One vector is turned by the same rotation once a tick. Each row is the vector after some number of ticks, and that number follows the row.
The counts run from 0 to 322.
[ 1.37 -2.04 -0.81 -1.74 -0.94 -2.91 -1.87 -0.05  1.50 -0.64  0.63  3.06
  0.44  2.98 -0.99  1.81 -0.38 -1.57 -0.94 -2.60  0.42  0.44 -1.71 -1.11
  1.05  3.14 -3.26  0.22  1.54  2.10 -2.04  2.06  2.38 -1.78  0.24 -2.98
  1.98 -2.78  4.81  1.81  0.17 -0.28 -0.71 -0.33  3.80 -1.94  5.01  2.28
  1.71 -0.14  0.54  0.27 -4.25 -0.13  0.30 -0.05 -5.83 -2.60  0.48 -0.79
  0.27 -1.99  1.84  2.13 -0.79 -1.43  1.15  0.20  1.57 -0.94  2.19  1.86
 -1.79 -1.87]  193
[ 3.13  0.48 -2.75  1.86  1.95 -0.56 -1.62  0.28  0.42 -3.85  2.00  1.82
  0.73  3.09  0.55 -1.26  0.85  1.22  1.09 -2.48  0.31  1.57  2.20 -0.42
 -1.67  2.56 -0.22 -0.18  4.37 -0.87 -0.01 -0.39  2.63  1.13  1.39  0.01
  1.50 -3.01 -0.09 -2.58  0.46  2.72 -1.82 -2.49 -1.51  2.81  3.44  0.49
 -0.66  0.27 -3.30 -0.12  0.83 -2.00  0.91 -0.79 -3.76 -1.51 -3.70 -1.96
  3.84  1.55  2.42 -1.38 -4.49 -1.90 -0.93  1.32 -0.76  0.42 -1.67 -3.24
  1.27 -0.06]  95
[-4.72  1.79 -1.27 -2.98 -2.27 -0.82 -0.14 -3.19  2.32  2.56  1.90  1.40
  2.79  0.07 -0.56 -1.23 -0.98  2.60  1.54  0.91  0.68 -1.28  1.33 -3.06
 -0.52  0.64  2.31  2.69 -0.24 -2.03 -1.03 -1.65  2.15 -0.02 -0.42 -2.29
  0.55  1.51  0.21 -0.49 -1.44 -3.94  3.64  2.10 -1.11  0.30 -2.47  4.98
  0.84  0.76  1.14 -3.63 -0.41 -0.27 -0.87  3.32  3.15 -2.64 -1.25 -0.78
  1.92 -0.57 -1.55  0.28  2.03 -0.48 -2.19  2.11 -1.17  0.50 -1.01 -4.12
 -1.20 -2.31]  67
[-1.24  0.19 -2.19 -1.23 -1.09 -3.96 -0.64 -5.21  1.69 -0.29  1.75  3.42
  1.45  0.58 -0.93  2.95  2.38  0.74  2.51 -1.36  2.22  1.71 -1.28 -2.12
  0.47  0.59  0.14  0.80  1.14  1.39 -1.58  3.30  1.13 -1.13 -1.29 -2.73
  0.16 -4.49  4.20  0.59  0.96 -1.60 -3.36 -1.50  0.34 -1.02  5.67  1.76
 -0.32  0.45 -0.55 -3.04  0.79  0.26 -0.24  1.44 -0.64  0.27  0.46 -1.89
  0.51 -2.10 -0.40  2.13 -1.19 -0.28  3.17  0.22 -0.93  0.62  2.29  0.31
 -3.78 -0.69]  300
[ 4.98 -2.12 -1.94  1.04 -0.54  1.45  2.15  3.20 -0.11  2.10 -1.00  3.37
  1.67 -0.43  0.29 -0.68  0.06 -1.93 -3.95 -0.26 -3.52 -3.53  3.00 -0.34
 -2.91  3.60 -0.01  1.28  0.68 -0.28  1.79 -0.96  0.09 -2.55  0.22 -1.14
 -0.43  1.61  1.11 -0.26 -3.06  0.69 -1.46 -1.61 -1.55  1.21  0.01  3.31
 -1.75 -2.08  1.67 -0.06 -1.28 -3.97  2.12 -2.45 -3.81  1.96 -1.87  0.57
 -1.76  1.90  0.69  1.90  1.61  0.21  0.86  1.37 -1.08  3.38  2.61  1.20
  3.84  1.42]  183
[-2.66 -1.30 -2.51  0.04  1.22  0.30 -0.59 -3.47  2.97  0.85  3.47 -0.68
  0.65  0.41  2.54 -2.48  5.17 -1.00 -2.33  0.15  2.28  2.16  2.83  1.01
  1.76 -2.94  1.85 -3.46 -0.65 -1.47 -0.86 -0.83  1.07 -0.16  0.29 -0.28
  1.91 -1.77 -0.49  1.35 -2.00 -2.38 -3.55 -1.49  0.44  0.70 -0.93  4.62
 -4.69 -1.48 -1.91 -0.11  2.16 -0.50  0.05  3.76  1.58 -1.15  1.90 -0.27
  3.89 -2.05  0.06  0.10 -1.72  1.37  0.99 -2.52 -0.28 -1.21 -2.04  0.71
 -2.42 -0.19]  252
[ 3.17 -0.34 -3.20  1.72  2.63 -1.00 -2.46  0.43 -0.02 -4.96  1.97 -0.21
 -0.22  3.68  1.67 -1.46  0.36  1.72  1.04 -2.95  0.44  2.65  2.12  0.76
 -0.07  1.59 -0.55 -1.25  4.62 -1.29 -0.52 -0.98  1.29  1.44  1.82  0.47
  0.38 -3.21 -1.36 -1.53  0.60  3.06 -3.63 -2.40 -2.07  1.70  3.52 -1.38
 -1.03  0.40 -3.45  0.75  1.54 -0.28  1.12 -0.44 -3.71 -1.12 -2.07 -1.19
  3.22  2.05  2.17 -1.81 -4.94 -2.18 -0.27  1.05 -0.19  0.05 -0.99 -2.64
  0.18  0.04]  96
[-0.55  1.66  0.91 -2.61 -2.71 -1.95  1.27 -4.72  1.05  1.58  0.50 -1.63
  3.00  1.81  1.36 -2.38  1.89  1.35 -1.48 -2.22  0.26 -0.50  0.42 -1.79
  0.09 -2.09  4.15  2.34  2.19 -2.47 -2.94 -3.10  1.36  0.82 -0.70 -0.68
  0.38 -0.49 -1.76 -1.07 -0.59  0.89  0.31  0.55 -4.12  2.97 -2.82  0.35
  0.57  0.46 -2.32 -4.98  2.81  0.54  1.68  0.37  0.77 -3.08  0.55 -0.01
 -0.27  1.71  0.16  0.87 -2.97  2.61 -0.49 -2.56 -0.30  1.36  2.04 -2.82
 -2.38 -2.33]  308
[-3.69 -0.23  2.22 -1.42  0.10 -0.30  0.47 -3.87 -0.47 -0.17 -0.41 -5.23
  0.51  0.51  0.82 -1.07 -3.60  3.46  2.90  2.38  3.94  1.47 -2.53  0.04
  0.40 -2.33  1.44  0.36 -2.13 -1.27 -2.08  1.06 -1.32 -0.30 -1.48 -0.59
 -0.16 -1.18 -0.09  0.22 -0.55 -1.52  5.02  0.68  1.03 -0.21 -5.05 -0.50
  1.99 -0.16  0.67  0.32  0.37  2.68 -1.96  1.64  3.19 -2.64 -2.13  1.41
 -3.42  1.02 -0.50 -0.60  2.19  3.06 -1.89 -0.42  2.40 -1.33  0.13 -2.14
  0.00 -1.95]  216
[ 1.11 -2.45 -2.67  2.45  2.77  3.13 -0.94  2.56  0.00 -0.12  0.05 -1.66
 -0.08 -0.06 -0.22 -1.45 -4.17  1.68 -1.14  1.46 -2.51 -1.40  1.94  2.62
 -1.55  0.75 -3.37 -2.97 -4.53 -2.79  2.34 -0.03 -2.73 -0.55  0.95  0.30
  0.22  2.31 -2.42  0.94 -2.59 -0.31  0.47  1.28 -0.20 -1.60 -3.06  2.75
 -1.96 -1.96  1.87  4.26 -1.37 -0.26 -1.58 -0.59 -0.14  2.46 -1.39  2.38
  0.30  1.66 -0.48 -2.04  2.10 -0.47 -1.30  3.51 -0.77  0.54 -0.74  0.36
  4.80  0.65]  80
[-0.01  0.58 -1.95  2.87  2.10 -0.67 -1.75  1.11 -3.57 -1.24 -0.15  1.85
  2.56 -0.78 -0.24 -0.88 -2.21  3.61  3.26  2.62 -0.80 -1.41  1.42  0.04
  0.00  2.18  1.94  2.01 -0.95 -0.73  3.08  0.64 -3.03 -0.91 -0.57  1.97
 -1.26  2.65 -0.11 -2.04 -2.34 -1.27  0.24  1.04 -4.12  0.80 -0.98 -0.51
  0.25 -2.33  2.29  0.96  2.81  0.93  2.81 -0.48  2.88  2.57 -3.04  2.16
 -1.91  2.80 -1.03  0.00  4.14 -3.97 -0.94  2.97 -1.26 -0.53 -1.11 -2.51
  2.38  0.21]  223
[-1.60  1.27 -1.70 -2.11 -1.39  0.35  2.99 -3.48  0.64  0.61 -1.52  2.37
  2.01 -1.13 -0.09 -0.29 -1.68  1.92  2.70  2.37  0.49  0.00  0.96 -0.47
 -4.42  2.03  3.77  1.09 -0.09 -0.44 -0.08 -0.52  1.39  0.44 -2.60 -1.49
 -0.86  1.97 -0.59  1.49 -2.59 -2.32  4.27  0.45 -3.49  0.63 -6.40  5.72
 -0.65 -2.02  0.06 -0.13  1.00 -1.60 -0.46  0.89  0.92  0.10 -4.35 -1.96
 -1.51  0.84 -2.49 -1.46  1.94 -1.96  0.07  1.22  0.58 -0.15 -1.39 -2.50
  0.87 -0.21]  173
[ 4.81 -1.82 -3.02  0.73  0.46  1.60  0.61  3.37  0.23  2.04  0.08  2.82
  0.27 -0.67 -0.55 -0.26 -0.67 -1.66 -4.99 -1.74 -3.69 -2.83  3.49 -0.19
 -1.53  3.39 -0.92  0.13 -0.21 -1.26  1.95 -1.64 -0.04 -1.48  1.72 -1.82
 -0.05  0.55  0.46 -0.17 -2.92  1.38 -1.13 -1.84 -0.97  0.03  1.10  4.75
 -1.64 -1.81  0.98 -0.24 -1.04 -4.32  1.64 -2.06 -4.36  1.31 -1.83  0.42
  0.21  1.85 -0.26 -0.41  0.38 -1.26  1.33  2.40 -2.00  3.18  2.16  0.24
  3.12  1.37]  184
[ 2.69 -1.37 -5.90  1.87  0.10  0.30 -1.42  1.34  1.09  1.19  0.12  2.92
 -0.72 -0.40 -2.07  3.95 -3.24 -0.68 -0.99  0.00 -0.97 -0.44  0.25  0.99
 -3.48  2.81 -2.07  0.03  2.03  0.77  2.08  2.47  4.71  0.68  0.76 -2.65
  0.36 -0.70  0.52  1.37 -0.51  1.27  3.09 -2.97  0.99  0.70  2.84  4.97
 -0.33 -0.89  0.78 -2.50 -1.39 -2.99 -0.34 -0.85 -5.28 -0.31 -1.78 -1.80
  0.54  1.51 -0.71 -3.22 -1.45 -0.90  1.73  2.16  0.35  0.88  1.81 -1.30
  0.61 -0.39]  238
[-0.74 -0.64 -2.79  3.34  3.07 -0.61 -3.40 -1.53 -0.48  0.98  2.26 -4.40
  1.54 -1.25  1.36 -1.07 -0.40  4.36 -0.84  0.56  1.61  0.73  2.56  0.55
  2.98 -3.73  0.99  0.38  0.17 -3.57  1.87 -0.32 -1.44  1.22  1.67  0.12
 -0.50 -1.81 -3.83 -2.45 -0.22  0.46  0.38 -1.99 -1.42  2.14  0.84 -1.13
  0.02  1.13  0.62 -3.40  4.92  1.51  0.92  1.26  3.60 -0.77  0.00  1.98
  1.10  2.83  0.00 -2.14  0.16  3.74 -0.42  1.29 -1.92  1.11  0.95 -4.41
 -0.73 -0.20]  160
[ 3.76 -2.12  2.03  0.18  0.19  1.25  0.90  3.76 -1.75 -0.42 -0.39 -1.05
 -2.20  3.59  1.79 -2.74 -1.57 -2.54 -1.91  0.40 -0.26 -0.24  0.43 -0.68
 -1.70  1.56  0.01  0.52  2.58 -0.48 -1.87 -2.27  1.72 -1.58  1.28  0.06
  2.16 -0.36  1.61 -0.60 -0.94  1.76  3.39 -1.27  2.45  2.53 -1.18  0.77
  0.70 -1.80 -0.76  3.11 -5.12 -1.93  1.44 -0.80 -4.95 -3.91 -3.04 -0.23
 -1.51  1.51  4.07  1.02 -0.65  2.42 -2.41 -1.76  3.73 -0.57  0.23 -0.43
  4.37 -1.66]  137
[ 4.86 -1.52  0.70  0.08  2.20 -0.63 -0.24  2.54 -3.98 -2.91 -1.65 -1.29
  0.24  2.03  0.59  0.34 -3.51  2.08 -1.19 -2.32 -0.65 -0.30 -0.28  0.14
  0.07  3.55 -1.69  1.45 -1.49 -0.58  0.61  0.44 -4.11 -1.45  1.85  0.55
 -1.28 -1.88  1.12 -0.41 -0.47  2.40 -1.17 -1.25 -0.49 -3.10  0.66 -2.60
  1.66 -3.22  0.86  3.84 -0.09 -0.41  1.61 -3.53 -3.76  0.81 -2.73  2.64
 -3.56  3.79  0.87 -0.89  0.98 -1.11  0.28  3.24  0.02  0.35  2.17  0.47
  2.84  1.95]  34
[-2.74 -0.44 -1.64  0.87  0.45 -0.75  0.67 -4.73  1.66  1.81  0.71 -4.46
 -0.10 -0.38  1.25  0.83  0.59  0.98 -0.05  2.16  4.43  2.56 -1.22  0.85
  0.37 -5.23  2.70 -0.37  0.55 -0.81 -0.88  1.14  2.18  2.09 -0.17 -1.18
  0.24 -3.33 -1.75  1.14  0.16 -0.64  2.98 -2.55  0.43  1.85 -2.68  2.37
 -0.96 -0.21 -1.10 -3.42  3.08  1.28 -1.08  2.21  1.23 -3.23 -0.32  0.30
 -1.45  0.64 -1.02 -1.92 -0.18  4.75  0.56 -3.00  2.16 -1.37  0.88 -2.17
 -3.43 -1.36]  109
[-1.40 -1.69  0.52 -0.99 -0.17  1.64  1.63 -0.65 -0.12  5.06  0.14 -1.05
  2.26 -2.89  1.17 -1.60  1.52  0.15 -4.05  1.18 -0.15 -2.56  2.13 -0.90
  0.69 -1.73  1.85  0.96 -4.33 -2.01  0.96 -1.62 -3.65 -3.04 -0.89 -0.31
 -0.55  1.07  0.89  0.57 -3.05 -3.50 -0.67 -0.21  0.36 -0.39 -3.30  3.89
 -1.18 -2.44  3.52 -0.83  1.26 -0.93  0.45  1.44  3.82  1.01  0.89  1.95
 -2.25  0.06 -1.50  1.94  4.15  3.68  0.51 -0.50 -1.54  1.51  1.97  0.68
  0.89  0.63]  315
[-2.48  0.60 -0.22  0.00  1.39 -3.55 -2.41 -0.52 -3.15  2.69  2.03  0.36
  2.69 -0.92  0.13 -0.66  0.96  3.26 -1.00  1.46  0.70 -0.82  1.18 -1.45
  3.52 -1.21  3.85  3.38  0.09 -1.15  1.16 -0.35 -2.85 -1.09  0.64  1.20
 -0.95  0.96  0.88 -1.25 -1.99 -2.80 -0.70 -0.04 -1.97  0.19  0.24 -0.29
  1.31 -2.68  3.32 -2.26  4.76  1.55  4.39  1.31  3.55  0.07  0.60  3.46
 -3.43  0.81 -1.06  0.32  4.55 -0.29  0.28  0.40 -0.96 -0.57  1.72 -1.29
 -2.23 -0.56]  116
[-0.73 -2.18  0.20  0.86  1.39 -1.26 -1.61 -2.42 -0.12  0.95  2.46 -3.30
  1.41  0.95  2.27 -3.18  2.44  0.49 -0.91  0.84  0.78  0.72  0.44  0.96
  3.81 -4.67 -0.74 -0.63 -1.26 -2.69 -1.16  0.30 -3.54 -0.86 -0.45  1.93
  0.82 -1.01  0.21 -0.19 -0.96 -1.01 -6.28  1.87 -0.67  1.72  1.73 -3.09
 -0.45  0.85  0.01  0.23  0.97  3.56 -0.04  0.83  2.88  0.17  3.46  3.39
 -0.96 -0.72  1.96  3.72 -1.12  3.14  0.07 -3.70 -0.71  0.39  2.19  1.65
 -0.71 -1.69]  206
[ 1.06 -0.41 -0.28 -1.23  0.24 -2.94 -2.96 -2.17  0.66 -1.34  2.22 -2.38
  1.03  4.20  2.14 -3.66  1.03  0.99 -1.00 -4.19 -0.51  1.12  1.00  0.52
  2.45 -1.39 -1.07  0.38  1.90 -2.97 -2.65 -1.97  0.73  0.68  1.34  0.06
  1.44 -1.69 -1.86 -1.29  0.09  1.43 -3.87  1.45 -1.36  2.09  2.52 -2.96
 -0.01  2.83 -2.72 -2.56  0.67  2.12  0.31  0.70 -0.80 -2.70  2.63  0.51
  3.10  0.07  2.10  1.41 -4.49  1.66 -1.92 -1.56 -1.25  1.41  0.83 -2.37
 -1.35 -3.04]  203
[ 2.37 -1.49 -1.67  2.34  3.15 -1.89 -1.90 -2.09 -0.49 -4.87  1.13 -2.33
 -0.61  3.32  2.04 -1.86  2.13  0.11 -0.15 -1.66  1.79  3.31 -0.01  2.07
  1.49 -1.15 -0.63 -2.39  2.62 -0.87 -0.50  0.99 -0.32  0.57  0.26  2.35
 -0.12 -3.55 -0.48 -0.48  0.24  2.68 -4.91 -1.70 -1.87  0.92  2.27 -3.23
 -1.58 -1.17 -3.75  2.29  2.64  1.53  1.55 -0.73 -3.06 -0.04 -0.21  1.16
  0.01  2.57  1.64 -0.09 -3.88 -0.76  0.62 -2.55  1.21 -1.60 -0.48  0.43
 -0.39  0.81]  98
[-0.86  0.11 -1.18  2.84  2.78  0.68 -0.57  1.29 -3.53 -1.77  0.43  1.95
  1.49 -0.68  1.19 -2.48 -0.88  2.72  2.68  3.51 -0.14 -0.29  2.74 -0.10
 -0.93  1.11  2.55  0.96  0.18 -0.87  2.53 -0.29 -2.54 -1.24 -0.94  2.19
 -1.12  2.45 -0.75 -2.09 -2.79 -1.86  0.81  0.14 -3.38  1.24 -3.13  0.95
 -0.69 -2.85  1.80  2.57  3.09 -0.10  1.86 -0.56  2.73  1.95 -4.00  1.54
 -2.15  3.61 -0.27 -0.67  3.99 -3.30 -1.36  1.58 -0.78 -0.02 -2.53 -2.09
  3.15  0.67]  224
[-0.91  0.30  3.16 -1.17 -1.13 -0.82  1.28 -0.21 -2.51 -0.09 -0.63 -1.11
  2.42  2.15  1.61 -5.32 -0.62  1.05  0.33  0.73 -0.91 -1.26 -0.62  0.01
  0.39 -0.54  2.18  2.94 -0.70 -2.83 -2.06 -2.67 -2.34 -1.53 -0.71  2.54
 -0.32  3.59 -0.22 -0.56 -3.01 -0.86  0.76  4.21 -3.09  1.54 -5.00 -2.32
  0.68 -1.72  0.63  2.08 -0.31  3.39  1.94 -0.50  1.80 -0.77  0.26  3.75
 -3.29  1.14  0.79  3.66  1.85 -0.24 -2.65 -2.78  0.83 -0.11  0.25  0.84
  2.22 -2.12]  73
[ 3.46 -2.70 -0.26  1.37 -0.69 -0.45  3.20  1.62 -2.29  1.61 -2.07  2.72
  1.33 -0.26  1.44 -1.54 -0.35 -2.47 -2.55  1.35 -2.36 -3.52  0.39  0.47
 -2.84  1.64  1.59  1.88  0.78  0.35  0.28 -0.58 -0.12 -2.78 -1.14  2.04
 -0.69  3.04  1.50  0.61 -3.45  0.73 -1.14  0.06 -2.10  2.40 -1.97  0.40
 -1.16 -3.78  1.35  1.57 -0.57 -1.47  3.21 -2.56 -2.77  1.92 -0.65  2.10
 -4.92  2.80  1.39  2.52  1.73 -0.94  0.71 -2.28  1.24  1.31  2.90  2.87
  2.71  0.25]  181
[-0.98  1.62  0.53 -1.37 -0.52 -4.20 -2.20 -2.52 -2.63  1.19  0.73 -0.26
  2.88  0.73 -0.16  0.64 -0.93  3.61 -0.58 -1.43  0.58 -0.79 -1.06 -2.74
  3.55 -0.11  2.77  5.68  1.14 -0.89 -1.15  0.46 -1.46 -0.53  0.96 -1.22
 -1.63 -0.51  1.40 -0.92 -0.58 -0.98  0.26  0.75 -1.22 -1.03  1.55 -2.08
  3.25 -0.94  2.44 -4.39  3.85  2.79  2.57  0.45  1.68 -1.94  0.68  2.70
 -3.56  1.30 -1.28  1.09  1.58  0.87  0.85  0.90 -0.48 -0.15  3.69 -2.19
 -4.03 -1.62]  114
[ 1.60 -1.52 -1.48  1.46  3.35 -0.99 -1.70 -1.18 -0.56 -3.38  1.63 -3.24
 -1.79  1.70  1.54  0.82  0.72  0.34 -1.31 -1.46  3.99  4.22 -0.29  1.54
  2.52 -1.11 -0.78 -3.49  0.31  0.10 -0.83  0.88 -0.94  0.41  2.00 -0.33
  1.17 -5.58 -0.03  1.43  0.40  1.48 -2.19 -4.72  2.73 -2.34  1.80 -0.08
 -1.56 -2.52 -1.43  2.32  1.58  0.40  0.35  0.40 -3.09 -1.66 -0.12  1.09
 -0.03  0.31  0.93 -1.62 -2.77  1.30  2.06 -0.97  2.48 -2.27 -0.02  0.61
 -2.06  1.21]  295
[ 2.08  1.51 -1.16 -1.26 -0.83 -1.78 -0.26 -0.04 -1.78 -1.07 -2.29 -0.07
  1.92  2.79  0.04 -0.96 -4.53  2.37 -0.03 -1.68 -1.95 -0.36 -2.03  2.10
 -2.05  2.82  1.12  2.33  1.40 -0.65 -1.20 -1.11  0.82  1.93  0.21  0.59
 -1.40  3.69 -1.67  1.45 -2.16  2.01  2.96  2.62 -4.85 -1.36 -3.85 -0.53
  0.51 -3.36 -0.27 -0.09  1.06  2.56  3.25 -2.57 -3.89 -0.60 -0.82  2.19
 -2.45  3.89 -1.40 -1.88 -1.14 -3.61 -0.30  0.79  1.17 -0.63  1.21 -0.43
 -0.04 -0.91]  177
